In the rows, 128 means zero.
The rows of X fall into several groups, which share some directions, and each row is roughly a mix of its group's hidden directions.
X (148 x 15):
[[137 135 116 111 119  95 133 103 115 108 135 193 124  67 158]
 [ 83 146 157 175 151  84 133 119  93 128  98 153 125  94 123]
 [121 131  88 147 192 164 122 138 117 129 163 161 103 129 164]
 [116 149 114 137 157 153 172 155 121 148  97 125  57 113 115]
 [129 145 130 104  85 190 127 175 144 152 142  99 100 147 129]
 [ 86 148 137  80 119 149 180 102 100 144 135 169 123 130 102]
 [ 99 175 130 137 184  88 119 128 133 143 138 167 166 111 115]
 [155 146  68 103 136 126  81 123 128 149 152 120 104 168  97]
 [ 86 157 156 148 176 133  96 140 136 125  86 140 175 135 112]
 [ 99 138 200 107 121 131 159 106  99 141 117 146 170 104 125]
 [103 131 165 113 205 163 108 146 107 152 150 130 141 140 131]
 [134 188 141 100 106 175 103 106 138  94 104 137 131 145  94]
 [106 135  99 157 161 136  93 117 160 157 123 127 167 176 165]
 [144 114 100 123  99 118 185 141 125 109  94  99  75 118  98]
 [118  65 143 150 140  97 161 142 123 128 167  91 116 111  91]
 [111 154 113 144 150 104  91 122 131 139 157 178 143 139  64]
 [127 183 142 104 110 151 104 158 141  68  99 151 148 129 113]
 [138 154  94 140 179 146 138 191 125 121 110 105 109 157 155]
 [ 93 109 120  79 114 126 185 142 129 162 113 116 147 120  82]
 [ 97 143 155 129 185 144  83 156 129 148 155 143 165 150 112]
 [132 140  82 123 146 135 136 104 134  78 128 108  83 167  83]
 [ 93 130 152 131 106  86  92 123 143  81 151 182 146 111 135]
 [ 68 133 140 146 172 125 111 166 134 101 137 155 171 113 146]
 [128 111 134 112 101 117 205 126 101 159 111  88 112 111 146]
 [111 115 122 146 202 127  90 126 115 140 163 162 142 103 151]
 [ 85 106 178 135 136 104 110 181 118 120 137 163 160 103 138]
 [104 193 127 151 146  94 165 129  95 130  86 129 137 102 122]
 [164  98 127 144  88 117  79  75 124 136 148 131 156 147 155]
 [144 129 106 144  94 116 107 101 100 159 139 167 128  92 188]
 [165 126 112 129 102 134 158 150 141 104  71  80  87 132 121]
 [119 171 172 108  88 144  99  97 122 142 112 144 165 107 164]
 [ 99 165 125 141 140  99  81 167 170  94 119 168 142 132 131]
 [126  99 103  67 135 156 145 152 122 121 137  79  92 150 106]
 [ 89 114 136 183 153 122 120 145 139 153 144 137 170 122 184]
 [101 133 121 135 138  68 164 115 101 111 136 160 144  72 140]
 [183 129  83  92 126 147 132 126 116 134 107 119  62 123 122]
 [158 125 107 135  81 126 155 132 142  89  70 130  91  98 139]
 [127 166 149 146 101 169 139  91 124  84 129  98 101 164  98]
 [ 93 150 162 147 166 110 109 125  99 180 123 107 163 149 100]
 [153 103  83  78 146 159 143 108 123 132 128  88  83 146 123]
 [ 98 189 149 113 178 146 144 142 125 135 102 118 161 154 103]
 [ 93 131 154 146 174 115  95 108 108 125 184 153 166 126 144]
 [145 114 138  84  84 142 167 151 124 149 106 104  94 133  78]
 [ 86  75 118 145 126 119 141 130 106 116 108 140 153  92 188]
 [116  58 160 147 157 113 117 121 123 155 186 127 135 130 134]
 [131 101 160 130  83 106 185 151 107 108 117  90 101 106 114]
 [124 150 110 167 143  96  75  99 105 146 134 155 164  91 142]
 [155 109  89 141 169 133 116 142 149 148 165 129 124 137  60]
 [158 112  96 131 157 163  80 146 156 161 158 124 100 164 138]
 [155 144 153 112  63 116  94 105 124 109  79 107 126 119 104]
 [113  98 175 133  98 126 146 187 169 131 125 131 161 112 154]
 [145 133 128 129 108 157  89 147 189 122 102  94 103 174 131]
 [163  91 135 106 135 115 150 122 122 112  93 117  74 122 186]
 [153 113 117 102 131 156 186 141 119 154 124  79  78 134 136]
 [149  71  93 121 110 165 150 162 123 119 145 118  72 129 122]
 [114 117 150 134 153 121 146 115  60 156 106 145 148  85 166]
 [ 96 118 121 138 134  67 108 117 112 135 136 170 179  89 138]
 [104 143 168 125 113 156 135 104  92 195 163 124 139 108 115]
 [105 170 168 156 142 126  80 153 140 115 136 155 166 155 101]
 [156 142 142  86  61 138 126  93 123 103 146 158 117  97 135]
 [116 152 183 135 116 109 170  93  80 120 110 125 147 103 158]
 [ 99 111 131 156 190  94 139 102  84 140 134 155 164 124 131]
 [153 142  99  95 128 181 129  98 146 131 112 103 104 175 165]
 [142 104 148 113  98 155  92  87 135 160 141 116 158 150 183]
 [154 102 148  85  87 150 149 102 119 126 111 121 101  98 182]
 [105 171 134 126 121 112  77 141 155  98 142 168 180 141 123]
 [103 161 190 118 126 131 156 118  95  92  94 113 157 120 150]
 [104 113 126 131 194 125 158 178 112 144 148 110 138 135  85]
 [160 117  86 142 137 133 105 171 158 150 135  90  93 167 102]
 [116 113 157 141 143 107 151  50  81 134 139 127 153 145 124]
 [112  82 144 121 129 118 159  95  72 143 161 146 143  86 141]
 [ 94 178 172 139 110 107  87  98 139 116 122 165 160 119 122]
 [144 118  82 146 129 131 148 168 136 121 154 118  91 127  59]
 [122 177 169 124 140 109 116 128 160 102  65 101 147 136 116]
 [114 100 122 166 151 133  77 149 170 123 124 109 155 167  91]
 [140 139 132 122  54 108 177 132 137  97  98 111 109 109 111]
 [158  98 119 146  66 105 168 155 129 144 116 111  92 100 146]
 [111  89 156 103 135 146 193 123 102 156 131 111 122  98 164]
 [164 119  78 107 115 146 143 147 140 137 112  94  66 152 108]
 [136 138 161 195 118 110 117 107 120 135 142  66 145 148 113]
 [127 125 134  94 100 140 192 160 104 158 111  98  87 135 111]
 [111 104 101 136 107 106 135 173 158  92 124 138 113 117  61]
 [122  91 142  98  90 104 133 173 135  88 116 167 124  88 147]
 [154 111 113 136  69 177 110 169 124 135 127 108  81 137 129]
 [101 155 134 108 164 139 100 115 110 127 112 171 175  98 174]
 [129  88 101 122 100 125 102 108 161 147 199 130 134 158 115]
 [110 114 120 123 197 137  90  89 104 151 162 138 135 160 122]
 [138  72 138 102  98  80 150 117 115 118 156 146 109  90 100]
 [140  68 103 153 142 116 141 125 130 169 133  97 106 136 184]
 [139 132 111 190 116  87 113 163 168 107 114 107 134 142  89]
 [115 127 109 169 167 116  98 125 101  92 177 170 131 105 147]
 [155 121 109 152 109 130 161 128 150  79  88  80  88 140 133]
 [146 131  99 124 183 165  74 139 146 156 128 134 131 141 171]
 [128 152 150 114 150 120  47 135 124 112 139 123 178 144 113]
 [137  93 153 129  77  79 114  93 132  93 149 136 150 100 107]
 [ 95 101 164  96 122 130 173 171 120 150 131  93 139 129  85]
 [132 103 103 118  51 122 132 115 127 113 183 144 131 104 144]
 [143 157  66 135 103  72 164 111 128 111 100 112 141 116 129]
 [145 125 125 120 129 152  75 140 154 133 109 121 152 178 189]
 [158 177 164 105 131 148 152  90 102 125 100 122 102 132  82]
 [113 171 156 112 132 170  85 154 135 140 114 183 105 110 136]
 [119 161  90  98  96 121 190 143 150  89 106 152 130 115 122]
 [145 139 121 119  92 167 120 183 147  88 101 110  96 142  93]
 [100 146 146 132 160  99 138 193 134  99  93 139 101  94 116]
 [124 119 150  79 153 159  96 129 114 182 140 140 166 115 162]
 [143  98  88 200 140  92 119 144 164 119 148 113 112 127 123]
 [178 161 134  79 110 112 159 103 144  87 132 114 105 143 101]
 [164 140 159 111  65 146 105  80 133 130 110 108 121 144 160]
 [115 106 129 190 151 134 121 101 131 179 154 102 143 140 169]
 [132 153  76  97 156 132 145 134 112 118 101  67 106 161 130]
 [163  66  88 165 124 157  93 145 135 129  98 115 111 128 129]
 [171  74 128 129  90 130 112  72 145 123 141  97 106 137 140]
 [146 172 158 106  95 180  86 128 144 118  85 145 118 124 125]
 [ 86 104 129 113 187 112 111 115  99 163 160 167 146 125 120]
 [120 109  63 121 166 151 174 153 123 132 139 154  92 121 144]
 [179 103  98 141 107 127 118 104 146  90 121  80 105 156 157]
 [140 128 113 113 107 110  83 113 171  68 137 165 158 145 141]
 [137 145 143 120  98 135  65  65 131  95 123 145 154 126 112]
 [115 159 140 126 100 130  76 133 180  90 134 138 159 161 102]
 [162 146 122 143 127 163 112 196 150 126  95 115 115 120 173]
 [121 113 168 207 115 109 112 140 123 144 151 110 148 103 154]
 [139 121 136 147  68  96 174 104 129  87  93 123 121  96 124]
 [148 163 141 126 142 150 106 100 116 139 111  73 120 180  87]
 [129 113 152 155 139 104  70  92 136  83 165 138 165 122 120]
 [135  92 113 142 116  93 169 167 139 180 116 115 127  95 164]
 [116 178 157  98  84 134 136  97 106  78  97 143 141 135 133]
 [149 189 122 123 102 153 162 134 149 113  95  87 122 155  98]
 [ 97 134 164 149 106 108  97 120 137  78 143 159 181 112 148]
 [118 111 155  90 134 107  82  73 110 137 141 145 153 131  82]
 [ 95 163 167  92 114 115 146 167 113 105  96 135 139 133  79]
 [117 142 115 167 186 126  65 144 147 100 141 149 148 135 137]
 [ 96 120 117 166 177 118 181 137 105 149 177 122 112 138 122]
 [ 76 133 110 166 156 104 121 119 104 158 134 166 157 103 167]
 [123 125 107 182 189 113  77 144 148 106 149 138 138 131 128]
 [101  87 127  96 179 115 105 104 115 184 142 150 149 138 130]
 [187 149 111 110  62 141 126  98 119 132 150 132  91 134 133]
 [132 113  90 179 106  81  97 146 124  93 137 155 140 105 100]
 [129 141 148 185 144  85 106 107 114 113 126 154 162  87 160]
 [108 116 103  92 141 102 200 116 123 160 122 107 117 155 100]
 [165 146 130 116  68 152 115  72 148  97 112 111 117 133 107]
 [ 99 158 127 119 125  87 191 147 113 141 133 145 141 102  79]
 [123 102  83 131 185 117 149 160 101 151 143 130 176 116 148]
 [107 112 168 160 152  98  84  84 154 129 109 132 165 118 105]
 [114  70 131 118 154 106 146 183 133 162 144 151 132 103 161]
 [172 100  72 143 123  94 167 120 136 111 128  95  91 139 125]
 [118 152 112 161 189 145  74 111 118 151 146 140 158 140 150]
 [139  66 161 165 125 134 111  99 118 160 167 103 102 127 142]
 [111 139 131  92 151 193 140 175 144 153 112 119 112 167 134]]

One row of each group comes first, with its name. Which group is each row after those in?
[117  50 143 141 120  97 165 121 123 154 165 117 110 118 141]	H
[ 99 135 167 141 113  93 113 103 113 106 142 168 183  92 136]	S
[ 93 135 159 129  80 103 165 130  87 116 149 100 165 106 107]	G

[ 88 129 112 129 190  95 151 166 111 153 150 156 155 121 127]	H
[138 113 102 151 116  93 125 122 163  80 141 107 139 147  63]	G
[151 146  84  88 124 121 129  95 115  94 144 173 106 100  92]	H
[187  79 104  79 121 130 106 126 135 130 112 113  86 129 139]	H
[111 172 110 127  94 138 192 128 152  88 139 158 133 109 111]	H
[149 164 109 141 179 166  92 118 129 103 111 134 100 153 169]	S
[142 108  57 162 110 140 106 174 140 121 156 142 109 142 110]	G
[147 108 100 125 148 152 110 158 114 174 128 137 116 133 202]	G
[126 132 122 202 135 127 111 126 119  85 175 144 128 106 159]	H
[122  79 138 126 145 116 154  94  76 146 130 149 130  86 171]	G
[151 100 120 120  80 128 167 138 128 103 122 105  67  94 109]	G
